(in the rows, 128 means zero)
One hidden turn or mirror swaps the rows below in pairs. Which row is each named row swapped with?
The rows were stretched afterwards, more along some directions than others.
J_883: [165 110 141 119 133 121 119 117 137 131 154 113 112 126 121  92 139]
J_693: [139 147 122  99 125  92 100 120 122 156 146 130 110 147 106 140 137]
J_647: [115 122 144 144 100 104 115 157 124 141 151 108 130 117  95 105 151]
J_894: [123 131 156 164 116 128 134 134 140 126 151 155  98 133 131 133 127]
J_345: [113  96 119 130 129 129 139 169  97 130 138 133 133 137 132 136 123]
J_996: [148 120 135 102 128 125 123 126 118 126 166 133 107 147 140 143 136]
J_465: [137 109 150 151 119 119 108 145 127 142 117 121 124 113 129 133 149]
J_376: [101 110 119 147 111 139 133 145 115 137 147 141 114 139 134 150 137]
J_864: [ 99 149 130 137  93 106 127 132 116 141 144 142 105 141 114 143 115]
J_875: [141 108 153 125 114 116 105 157 133 139 148 105 138 118 103  85 165]
J_227: [146 152 112 156  90 101 112 129 123 130 142 122  79 117 110 135  98]
J_297: [ 99 110 106 103 129 108 157 149  93 128 128 123 111 138 125 117 126]
J_892: [147 121 120 128 125  94 127 144 112 137 117 141 111 140 144 151 100]
J_26: [125 121 104  85 104  76 119 156  96 156 111 113 123 133 123 138 118]
J_696: [154 125 104 110 138  88 129 137 112 150  95 115 106 132 131 146 125]
J_992: [120  87 123 132 119 109 127 148 110 134  94 129 125 118 138 126 124]
J_202: [145 137 123  85 130 139 117 111 131 148 188 152 110 160 132 140 136]
J_633: [115 121 134 123 140 120 148 141 126 131 117 146 107 130 120 117 134]
J_697: [122 120 149 161 132 119 110 159 140 146  89 132 128 135 122 141 149]
J_346: [127 121 135 149  98  64 110 158 127 127  92 115  99 113 119 114 123]
J_313: [133 143 100 137 115  93 130 134 100 141 140 130  82 138 112 151  99]
J_575: [144 120 149 146 139 135 126 125 127 128 136 119 139 138 113 102 140]
J_994: [138 119 156 168 117 110 136 145 136 120 130 132 103 120 128 118 124]
J_477: [135 120 155 154 110 127 121 155 143 129 121 122 134 112 125 101 138]
J_545: [ 94 105 104 135 110  89 133 161  88 144 132 154 104 129 130 177 101]
J_231: [133 139 120 123 119 105 125 140 114 145 133 161 111 149 140 168 103]
J_112: [118  98 149 168 118  85 128 159 128 146  84 121 127 109 124 128 133]
J_189: [126 146 138  99 113 118 133 149 146 138 113 157 121 154 136 122 110]
J_62: [143 113 135 108 134  85 123 141 123 130 132 106 114 132 107  98 136]
J_311: [130 121 120  84 136 127 109 119 109 147 167 132 127 157 118 137 146]
J_598: [136 156 125 131 106  99 102 143 129 156 126 137 101 130 101 159 117]
J_981: [142 123 106  84 108 106  95 153 100 153 170 123 123 140 117 141 141]
J_584: [135  97 157 119 126 119 120 147 134 140 161 125 128 130 130  99 163]
J_628: [117  99 107 149 119  95 113 161  89 122 119 137  88 113 117 158 103]
J_561: [140 120 131 134 116  84 122 164 121 133 100 116 108 114 101 117 106]
J_537: [132 112 130 126 109  72 135 155 112 133  87  99 125 127 126 108 109]
J_437: [140 109 111 104 122 105 107 139  99 153 171 130 120 140 130 141 136]
J_934: [140 128 155 116 129  91 133 139 143 142  87 133 108 133 131 112 127]
J_751: [113 109 146 155 125 127 144 128 115 129 130 107 128 137 119  98 152]
J_410: [150  96 147 125 137 113 116 125 125 128 144  89 127 125 109  88 160]
J_826: [131 113 112  84 107  70 108 166  97 154 121 115 137 132 121 136 125]
J_503: [116 151 116 124 113  92 112 143 116 145 122 161  94 146 117 170 110]
J_409: [124 100 119  89 126  98 137 134  92 136 121 123 117 149 151 136 131]
J_817: [136 122 125 107 133  89 130 135 120 154  74  99 132 133 131 114 150]
J_285: [112 119 138 137 105 100 129 155 120 140 121 102 127 118 100  95 141]
J_486: [ 97 146 106 120 101  90 117 160 109 144 126 155 108 155 122 156 111]
J_656: [125 130 104 109 109 125 122 160 108 138 153 145 123 142 139 155 111]
J_999: [138 119 136 158 120  76 123 158 127 125  89 113 102 117 111 116 120]

Swapped with J_598: J_561
Swapped with J_545: J_112
Swapped with J_231: J_994
Swapped with J_410: J_311

